Rotation paths and how fast each direction turns (degrees each step)
Each turn is a multiple of 5 degrees from 10 to 175, or 0.
Each row of a path follows its step; steps can be skipped.

step 0: [ 22   6  -3  -3   7   5   8  -8  -6   5  15 -10   4   4  12  -8   1  -8
   5  27  -7 -18   1  11  -2   9   5   8 -13  12  -3 -16  -4   7  -1  -5
   5 -12  -6 -11  -1   3  -5  -6   5  15 -15  -6   2  23  -5]
step 1: [ -4 -10 -23  10   1  -6   9  -7  19   7   1  -4  -5   1  11  -6  -8  13
   1   2  17  13  -9  -5  10  11   3   1   8 -14   4  -5  14  -8  -4   1
 -11   1 -25  14 -14  -2 -18  -4  -6  -7  -9  -1  -6  13  -1]
step 2: [  5  -8 -26   6  11   3 -17  -6   5  -7   8   8   2   5   9   0  -9 -14
 -12   5 -18  10  -3  -4  -3 -11  15  -7   6  -6   8  13   6  -8  -4  13
   2  11   8  -6   9  10   8  -4   2  -9  23  16  -2  -1 -12]
step 3: [ 15   7  19  10  -6   6 -20 -11   7  16 -14  16  16   7   0   3  11  -3
   5  -2  17   0   2  -5  16 -18  15   3  -4  17  -4  -8   3 -12   5   2
   4 -18   1   4  14  -7  10   8  -2  -2   8   2  -1   0   4]
step 4: [ -1  -7  13 -10 -17 -15   1  -5  -9  -4   4   8   4 -13 -13  -3 -14  -6
  -5   3  -8  14 -22   8  -3   0  -3   9   5  14 -16   6   6  -4  10 -22
   7   9   0  13  -3 -10  -9   7  -6 -16  -2  -9  -3  -8  16]
step 5: [  1  13  -3 -12 -10   5  10  10  -1 -16   9   4 -14  20   3   3   1   2
   2   8  -6   3   0 -14  15  -2 -29  11  17   7  -9   7 -11  13   5  -7
  11  -3   3   8   3  11  11 -11  12   6   2   6  -2  -6 -14]
step 6: [  4   6   1  -3   8  -4 -10   2   5  -6  -5   2   9 -11  -4   9  -3   6
  23  -8  15   4   4  -1  -7  -2 -18   5 -12 -14   5   0   7   7 -14  17
  24  -9   8   5 -18   3 -16  13   4  13 -13   2   4  -8 -12]
step 7: [  5 -11  -5  -6  10   0   4   4 -11  -8   8 -23   6 -13   9  10   3   9
   0  -9  -6  -8  -8  19  -8  -5   3 -12  -3  11   4  18  10  -3  12  13
 -11  -4   5  18  12  13   0  -7 -14  10  -5 -19  12   6  -4]
step 8: [  3  -9   1   4  12  17  -3  14  -9  27   6   4 -12 -13   0 -16   6  10
  -5   3   6  -1   1 -12  17  -1  -3  -3  -5  -5  -3  10 -16   6  -5  13
 -24   2   2   9  -2  -5  10   0  17 -17  -7   0   8   7   6]
step 9: [ -8  17 -10  -2  -2  -3  -9 -10 -24  -3   1  20  19  -7  -3  -4   1 -10
  -4  10   0  -6  -7   6 -12  20   3   6  -5  -6  13  -9   1  16 -10   7
 -17   3  -1   2  -6 -15  11   0 -11   1   6  13 -17   3   4]
Speeds:
[ 2  7  3  3  0  0  4  0 -1 -4  3 -1 -1  0  1  1  3  7 -1  0  0 -3  4 -4
  2 -2  1 -4 -1  1 -2  2  3 -2  5 -4 -2 -4 -3  4 -2  1  1  5  2  1  5  4
 -3  6 -1] => 155
[-5  4  6  3 -1 -3 -6 -1 -3  3 -1 -1  3 -1 -4  1 -3 -1  1  5 -1 -1 -4 -3
  1  0  2 -3 -1 -4 -1  3 -7 -2  3 -2 -4  1  3  1  3 -2  6  1 -1 -2 -1 -3
 -2  1  0] => 70
[ 2  1  2 -1  0  4  0  0 -1  6 -2  6  5  0  2  8  3  1 -5 -2 -2  0  2  5
  0 -1  0 -1  3 -2  5  0 -1 -4  5  1  6  3  2 -3 -3  4  0  4 -2  2 -4  0
 -2  2 -2] => 100
[-2 -1  3 -2  1  2 -4 -1 -2  0  3 -3  2 -2  2  0 -3  0  7 -3  1  4 -2  3
  3 -1  0  2 -4  3  3  2  3 -1  4 -3 -1 -2 -6 -5  2  1 -2 -1 -2  5 -2  0
 -7  1  5] => 115

step 0: [  1  -3  -8 -12   4  11  -8 -23  16  -6  -8  -7  16  -6  -6   1   7  -6
  -9  -2   0  -9   1  -3  18  -2  20 -13  18   1   8   3  11  -9 -10  -9
  -6   3  -3  -2 -13  11 -16  -3 -13   3   0  -3 -11   0  10]
step 1: [-20  -1 -15  -1   0   4   3   0  -4  -2 -10  12  15   2  13   8   4   0
 -10   6  -6  -1   0   2  -1  -8  16 -22  16  13  -7   3  11  -2   3   9
  24   1   1 -19 -21   3   6   9  -2  -5   6  -2  -2  -3   6]
step 2: [-14   5  -3  17   9   7  10   1   4   7   4   3  -8  -4 -10  16  27   5
  -6  -8   4   7   3 -17  -8   9  10 -10   6   4  -6  -2  11 -15   8   1
  17   3   1 -10  -1 -16 -10  -3   3  15  14   0   1  12   8]
step 3: [ -9  31   4  11   4  -1  -1 -10  -3 -22   3 -14   9   7   5  -9  18  -1
 -12  -2  10  11  10   3  -3  -3  15   8  -1  15   4  -2   9   1   1 -13
   1  -3   8 -13   8  -9 -13  -5   1   6  11   0   1   1 -11]
step 4: [ -7  13 -14   4  -6   8   7   6  -2 -13  -2 -20   8  18  12   0  12  -1
  -3  -3  16  -4  10   7   3   0  -3 -19 -17   0   8 -12  -1   0  10   6
   4  -9  -6   0   4  12 -24   6  -6   2 -12 -10 -12   1   8]
step 5: [-16   1  -3  -6   6   3  -6   6   1  -5  -7  15   4  12  19  -8  -2   0
  16   5   6   4   3  -5 -13  14   9   8  -4  -8  -3  11   6   7   7  11
   7   9  -4  -7  10   3 -32   6  -8   2   1  -3  -8  -1  22]
step 6: [ -9  -1   5   9   1  -3  -2 -11   8   0  -7  -1   7   8   3  15  -2 -11
  -6  -2   9  11   4   3  -7  16   0  19  10  -3  28   5   9  -7 -11   7
   4  -7   5   4   9  -1  -2  21  -1   4   8  10 -14   3  26]
step 7: [ 10  10   3  -7  15  -6   9   2  15 -14  -1  -8   2  11  17   7   8  11
 -21 -10  -3   9  -9   4   8  -9 -13  18  11   4  -3   5  -1  -7   4  14
   0  -4  14  -7  -7   5   1  13  -4  -4   8  -8  -7  -6  19]
step 8: [  8   6  -9   4   8   7   3 -18   6   9 -10  -1   0 -11  11   6  16  10
   0  -3  10   2 -22 -14  21  -8   1   4   3   9  -4  -8   7  -4   1  25
 -10   6  -7  -7  11  11 -17  14   0  -5  -8   5   4   1   5]
step 9: [-14   2  -5 -14 -13   0 -11 -18 -12   1  -7   7  12   7  -1  -1   3  12
 -17 -13  24   0 -12 -11  13  14   5   0   9   5  -5  -1 -10   9  -5  10
  11  16  11 -11   4  -3  -2   0  -6  -4   2  14  -1  -2  -1]
Speeds:
[-6 -3  0  0 -3 -2 -6  0  4 -3 -2 -1 -2  2  3  2 -2  1  3 -1 -5 -3  0 -7
  1  7 -1 -1 -2  6 -1 -1  3 -1  1  0  4  0  0  4  0 -5  3  1  4  1 -3  3
  0 -5  1] => 90
[-5  0  0  0  1 -4 -5 -4  1  3  0  3  0 -2 -6 -2  4  2  3 -1 -2  5  3  1
  3  2  0  3  1  3  7 -4  1  5 -5 -3 -3  6  3 -1  1 -2 -2  1 -2 -1 -1 -3
 -2  1 -2] => 120

step 0: [ 15  -9   1  -8  12   5   6 -15  -8  -1  -7   5  -3  -4   4 -12 -13  14
 -13 -17 -12   0 -10   5  17  -9   5  19 -13 -15   5   7  -2  -2  -9  -2
  -2  24   4   5 -19   3 -11 -11   0  -3  -9   2   9   9  17]
step 1: [ -3   4  -1  -6   7  33  -1 -11  -1  17   2  12   2   8 -13   8  -5   0
 -10 -11   1  -7  15  10  20  -7   9   2  -5 -10  -2  -7  -2  -3  -2  -9
   6  21  -5  -7   1 -11  -9  11 -14  18   0  10   9   1  14]
step 2: [  2  13  -1  13   6   7   4 -21  13  11  -7 -10   3 -19 -14  -3   4   0
   8  -6  -1  -9  21   6   5  -3   4   2   0 -17 -10   3  10 -17  -2   2
 -11   9  24  -1  -4   0   8   6   7  14  -1   2  10  13  20]
step 3: [ 13   8  -2  12  12  -2  -3 -11  -8  11 -19  -2  -9  -3  12  -5  10   7
   8  13  -8 -25   0  10  17  -9  24   4  -4 -19   9   5  -6 -20 -14   6
  -9   8  -2   4  -9  -6  -9   5   4   2   4   2   6  -7  -2]
step 4: [ 20  14  -7  -2  -6  21   2 -11  -5  12 -16  -1 -12  -8   4  11 -18   2
   0   6   1  -6   4   6  28  19   8   0  -4  -8   3  -1 -11  -8   5 -14
  12  12  10  -1 -11  -6   2 -13   2 -12  -1  16   3   0  -3]
step 5: [  7   6 -11   9  -4  20 -10 -14   4  12  -1  -6  16 -16  -8 -14 -13  11
   2 -11   9  -4   1  15  10  -4  -4  20  -9 -17   1  -9   1   3  -7  -9
   3   1  -5   6 -19  -8   0  -9  -4 -11  -4 -12  21   0  11]
step 6: [ -1   2 -11   4   9  12  -3  -9 -11  -2   1  -1   1  -5  -6  -4 -11   1
  -2 -12   6 -22  -5  14  17  -6  10  11 -18  -7   0   3   5  11   1  13
  -8  18  23  10 -16 -15 -17  16 -12  13   2   4  -2   6   3]
step 7: [ 18   7   9   8  13  18  12   0  -3  -2 -17   2 -18  -9 -17  -5   0   5
  -9 -11 -14 -16   7  -6  23  -9  -7   2  -8 -12  -5  -8   0  -9   1   1
   1  18   3   2  -9   9   0  -3  -2  14  -5   7  -3  -2  22]
step 8: [  2  -1  -1  -1  16  15  -7 -22 -11  16   4   7  -3 -10 -16   8   3  13
   5  -4  -7  -3  15   8  22  -5   6  -4  10 -21  10  -2   4 -15 -19   6
   3   4  -1   4   2  -3  -3  -9   2   9   2  13  25   3   0]
step 9: [  6   9  -2  12  -2   1  13 -17   6  22   0 -13   5  -9   2   5  -5  -1
 -11  -5   2 -13  -1  12  16  -4  15  -4 -17 -19  -2   6 -10 -24   5  -5
 -11   4  14  -4   2 -16  -2  -1  -4  -8   7   9  13  19   1]
Speeds:
[ -5   6  -1   1   1  -2  -1   0  -1  -1  -1   2   0  -3   1  -1   2   0
   3  -5  -1  -2  -2   1  -1  -3   1   0  -7   0  -4   2   3  -1  -1  -5
   0 -10   3  -1   0  -7   1   4   2   2  -4  -2  -2   2  -1] => 100
[-3  0  1 -1 -1  2  0  5 -5  1  4  4 -1 -1  1  4  4 -4  0  1  3 -1 -2  2
  1  3  0  0 -4  2 -1  2 -6 -1 -1  3  1  6  1 -4  0 -7 -3  5  0 -1  7  2
  3 -1 -4] => 140
[ 0  3 -3  1 -2 -1 -5 -3  3  0 -2 -3 -1  0  4  1  3  1  0  7  1 -2  0  7
 -1  5  1 -5 -1 -1 -6 -1 -2 -2  1  1  3  1  0 -2 -3  2  1  2  0 -8 -5 -4
  0 -2 -4] => 55

step 0: [ 26 -17  -4   1 -20  -4 -15  -9   0   0  10  10   6  -2  -6  -1   0  23
  15 -10   2  -8  -4  12   4  -6 -24   3  -8   0   2  -4 -12   5   2   2
  -9   6  -4 -22   1  -9  -8  15  14  -3 -11 -15  10  -4  -6]
step 1: [  5  22  18  -2  -2 -20  10   6   1  10   0   8   9  -2   3   5  -1  -5
   0  -2  -2  -2   9  -7  -9   2 -19 -11  21  -6 -26  -5 -17  -7   1 -22
  15  13  -1   7   7  10  -1 -14  17  -5 -13   2   3  -3  -5]
step 2: [-12  -6  -1  23  -8  -3 -10 -11   9 -21  -3 -10  -5  -2   2  10   5  -5
  -9  18 -16 -15  -4   7  -5   7   1 -18  -4   2 -14  -9   5  24 -14   7
   5   8 -13   4   8   9   4   9 -11  -7 -16   4 -17  -5  -6]
step 3: [  0  -5 -14   6 -27 -10   3  20  -4   5   5  -6   5  -2  -4 -15  -3  -1
   6   3  22  -2  15 -11  -4 -15 -10  -5 -15   1   0  -4   5  -4  -1  10
   8   4  11 -11   2  -3  14  29   3  -9   3 -16   4 -20  -9]
step 4: [ -7  20  -3 -19 -22   1  10  -8  -3  -5 -11  29 -10  -1  16  -8   6   7
   9   8  -1   3   8  -4 -21  -8   5  -3  -2 -15  -7  -1  -8 -12  -2 -13
   2  17   0  14 -13   6 -13  -3  -9  -1 -12  12   2  -4   9]
step 5: [ -1  -3  29   0   8  13   5   8   4 -14  -9  -4 -20   3   1   3 -15   6
  -8  28   7   2  -5  -6   9  -8  -5 -25   1 -11  -2   4  21   6 -13   1
   0   1  -5  -6  11   1   1   6 -10  15  -1  -2 -17  -4   9]
step 6: [ -9   1  -2  -3 -15  -6  -2  10 -12   8  13 -13  -5   3 -11  -5 -11  -8
  12  -8  -2 -15  -2 -10  10 -29   0  11 -21  -7  -3   8   6  14   9   4
  10 -17   8 -12  -9  -6 -11 -10 -26 -10   6  -2   1 -12   7]
step 7: [ -3  13 -12 -17 -10 -10   9 -13   8   9   0  11 -10   2  -3 -13   7  -9
  -6  19  12  13   4  -5  -9  15  -3   9  -6 -14  10  16   4 -16  -1  10
  15  -9  -2   0 -14   0  -7 -25   6   4  -2   0 -19  18  -3]
step 8: [ -7   2   9  23  20  10 -27 -16  -7 -10 -12   6  -3   4  12  -6   3  12
  -6   2  -7  10  -2   2   4  -4  -4 -19   1 -13  12   7  12  -4  18  -2
   0 -13  22 -13   5  -3  -9  -3  -6  19   2  -5  -7   1   4]
step 9: [ -2   1  11  -9   0  -8  12  20 -13   2  23  -7  14   9  11   9   7  12
   9  -8  -8  -5   3  -2  12  10 -13   5  -3 -11  20  -7   7  11  19  14
   7 -15 -14   1  -3 -11   1 -15  -8   5  13  -5  13 -14  -6]
Speeds:
[ 0 -2  2 -1  0  3 -4  6  3  6 -3  4  0  1  1 -2  1  0 -3 -1  1  2 -1  0
 -3 -2 -4  0  3  3 -2  2  1 10  3  0 -2 -3  1 -6 -3  2 -2  3 -2 -2  4 -3
  4 -1 -4] => 130
[ 1  0 -2  2 -2  3 -5 -2  2 -4  1 -1 -2  2  2 -6  1  3  2 -3 -3 -4 -7  0
  0 -5 -1  0  4  1  2 -3 -2  1  0 -1  6 -1  1  7 -5  3 -1 -3 -2 -3  3  6
  2 -1  0] => 160
[-3 -3  3 -5 -1  3  0  3  1  2  1  5  0 -2 -1  0  4 -1 -3  2 -3  1  3  5
 -2  3  2  4  0  3 -2 -1  0  1  3 -1  6  0 -4  2 -4 -2  6 -5  0  1 -6  4
 -3 -3  4] => 135
[ 2  3  6  2  0  1  6 -2  0  2  1 -1 -1 -3  0  4  5  6  0  0  1 -2 -1  3
  2 -6 -5 -2  1  1 -3 -2  4  3  3 -2 -6  3 -1  3  2 -3 -1 -5  1  3  4  4
 -1 -2  2] => 90

step 0: [ -5  13   6  -4  -3 -20   3  -6   8   5  -1 -15  -8   2  -1   0 -11  22
   7  -9 -11   2  12 -20   2  10  11  -7  -2 -13   3 -11  -8  -6  -9  13
 -15 -13  18  -6  10  -6   5   0 -14   4  19   0 -14  -7  -1]
step 1: [ 12 -19  -9  11   8  22  14   7   0   8  -1   3  -8   2   1   5   0   5
 -12   0 -13 -20  -8 -16  -3 -10   4 -13 -16 -16  -1  -2  -2 -13  16  -1
  -2 -12  -4  -1  -5  -2  10   0  10  -2  23  15   3   1   4]
step 2: [ -5   0  -4   0   3  -3  -2  -4  -1  -8   1  -3   7  -3  -4  -8 -15 -11
   4 -10   7  -5  14  -8   4  12   0 -21   1   7   9   2  26  -2   3  27
   3   9   6 -19   3  -2  28  -2   5   8  16   1   1  14   4]
step 3: [ 16   0   7   6   0   8   5  -9  -1 -11   5   6  -2   2   5 -10   1  -5
 -10 -11  -5   0  13  -7  -6   1   4  12   1 -12   1  11 -26 -10  22  13
  13  19   9  -2   7  19   0  14   0  -6  12   7   7   6 -20]
step 4: [-12  -9  -5   1   6   5   3  -3   0   5   2  -1   5  -7   4   0 -16   1
  -4  11  10  -4  21   4  12   4  -3   7  -2   5  12 -10  16 -12  13  -2
  12  10  12  -9   4  -5  -5  -7 -24  -7  -4  33  11 -16   2]
step 5: [  2  10  -5 -14 -20 -13   5  -6 -11   1   8   5  -5   2  12  -7 -16  -5
  -6 -12 -12  -6   9 -23  10  18  -1   9  -5  11 -10   1  -8 -19   0  -6
  -5   5   1   7  -7  -5   0   4  14 -17   2  -5  23 -11   0]
step 6: [ -7  12 -10   8   4  -1  13   4  -9   5   9 -11  -3  18  -6   4   1  10
  -7  -8   4   2  11 -16  -1  11  15   3 -10  -3  -2 -13   1   5  11   5
   8  -4 -10  23  10 -15  12  -4 -24  -9   6   9 -18 -13  -4]
step 7: [  4   0  -8   8   3  17  12  22   6  -8   4   0   7  14  -2   1 -19 -15
  -3   4  -4 -18   5  -1  13 -12  16   3 -15   7  -8   6   7  -7  -2   2
  -1 -14 -10 -14   7   0   6  11  13 -20   8 -12   9  -8   3]
step 8: [ -6   5  -4   9  -6 -16  -6  -6   3  -9   9  -4  -6  15   4 -12   2   3
   5  -4   9  -5  17  -1   2   7  16   9   2 -19   4  -6  -4  15 -11  28
  -2   8  15 -12  17 -10  14  -8  17  -7   5   7  -6   1   9]
step 9: [ 13  -6   0   4   3  -4  20   1  19  -8  -9  14  -8  12  14  15  -1   3
 -10   6 -15  -5   7   9 -16   4   1   5 -17 -19  13  -5  -7 -14   2  -2
   8 -14  12 -10   6   8   5   8  -1  -3   6  12   8  -6 -17]
Speeds:
[ 0  2 -4  0 -2  3 -1  0  4 -2  6 -2 -4 -1  0  4  1 -1 -3 -1 -4 -5  1 -3
  2  3  5  4  3 -1 -1 -2  6 -2  4  2  0  0  5 -3  1 -3  3  1  0 -1  4  1
  2 -4 -7] => 0

step 0: [ -2   5 -16  11  -6 -16  13 -10   4  -8  15   1   7  -2  -2  -9 -13  13
  15   1  15  -8  10  -3  13  10 -11  -7  20   6  -8  -4 -15  17  -8   8
  -9   5 -11  -4 -18 -16  -9 -14 -10   0  11  17   2   8   1]
step 1: [  8  -3  28   0   0  -6  -2  -7 -19   9  -2  -7   7  16   2  -3  -5  -5
  -5  12   1  -2  13  -2   7  13 -24 -15  -9 -16   1  -8  -5   8 -21   8
   1   0 -12  10  11 -26   4  -3   0   4 -13   4  16  -3  -2]
step 2: [-11   1  -1 -10  10  -4   4  20   6 -11 -10  -6  -3  -4  -4   0   7  12
  -7  13  -3   4 -31  -7  12  17 -26 -13   5  -1   2  -9  -9  16  -3  -6
  -9  -9   3  -4   9  -2  26  11   3  -1   7   6  -4  12  -4]
step 3: [  7  21   2  -4  -6   8  -5  -4   5 -11  26   6   0  -9  -7  -2  11   9
  -1   0  -1  17   0  -8  -1  -3 -14 -28   6   8   3  13   5  10  -4   6
  -4  14 -12  -7   7   8  -5   0 -17   0   9   7  15  -2 -29]
step 4: [ -8  -3   4   2  20   2  -3  -2  -8  -9   7  18  16   1  -9   0   3  -5
   8 -21   3  -2   6   8  -9   2 -16   7  -1  -6  14 -24   6  -8 -14   7
   1  18   8  -5  13 -13  12   9   6 -13  -9  -3   4   4 -29]
step 5: [-18 -21  -5   0   4   4  -8  19  -4  -9  23 -12  -8   9 -14   1   0   6
  -3 -11  -7  -5  -3  -2  29  -1  -4  18  11  26  -8  -4 -18   2  -1   1
  -9  11 -11  -1   0 -11   1   5 -10   1  -1   2   2  10  -8]
step 6: [  7 -20   6   1   6   8  12  -1  -4  -5  -1  -7   5  29   1   9  15  -8
  -2  -4   4  -2  21 -14   2  -1  -8 -11  14   1  -9   7  11  24   4   7
  26   0 -15   6   8   2 -11   6  -5 -10   5  13   7   4 -15]
step 7: [  4 -10   3  -1  13  -8  14 -12   9  -5   8  14  11   5   1   0  -1   3
   5 -10  10  12  -8  -8   6  21 -30   3   0   6 -21 -16  -1 -11  -3   0
  13  12   9  16  10  11  10   8   1   1   4  14  -7  10  19]
step 8: [ 23  -2  12  -1  -6  -2  -5   8   9 -13  24   0   5   1   8   0   2   2
 -19   0  -8   8 -15  -1  13  10   9  -4  10  -6 -13  11   9  -6   2   7
   0   9  -5  13  -2 -25  13  16 -27   5   0 -10  11   5   3]
step 9: [ -4 -12   3   7  21  -4  17  10  11 -15 -10  18  21   1   4   0   0  -3
  -6   5  -2 -11  -8 -19  -5 -10  -8 -23  -2   7   3   3   3 -12  14  13
   4   0  -9  -7 -10  -7   9  17   1 -13 -10  -4   6 -17 -14]
Speeds:
[-3 -2 -3  6  0  2  3  2 -6  5  1 -2  0  3 -3 -1 -1 -2  3  0 -2 -3 -1  0
  2 -1  1  0 -1 -1  1 -1 -5 -4  4  3  1 -2 -1 -4 -3 -9 -1 -1  1 -1 -3  6
  4 -2  0] => 80
[ 0  2  0 -1  0 -2  1 -1 -3  4  3 -1  3  2 -1 -7  1 -2 -4  7 -5 -1  5  6
  0  0  4 -5  0  0 -2  4  3  0 -2  3  2  1 -2  4  1  0 -5  4  0 -3  3 -2
 -1  0 -4] => 140
[-2 -3 -2  5 -2 -4 -5 -1  5 -6  0 -1  1  0 -2  0  0 -1  0  1  4 -4 -1 -1
 -6  1 -1 -3  1  2  3  1  4  0 -2 -1  5 -2 -5 -1  1  0 -7 -2  0  1  3  2
  5 -6  1] => 125
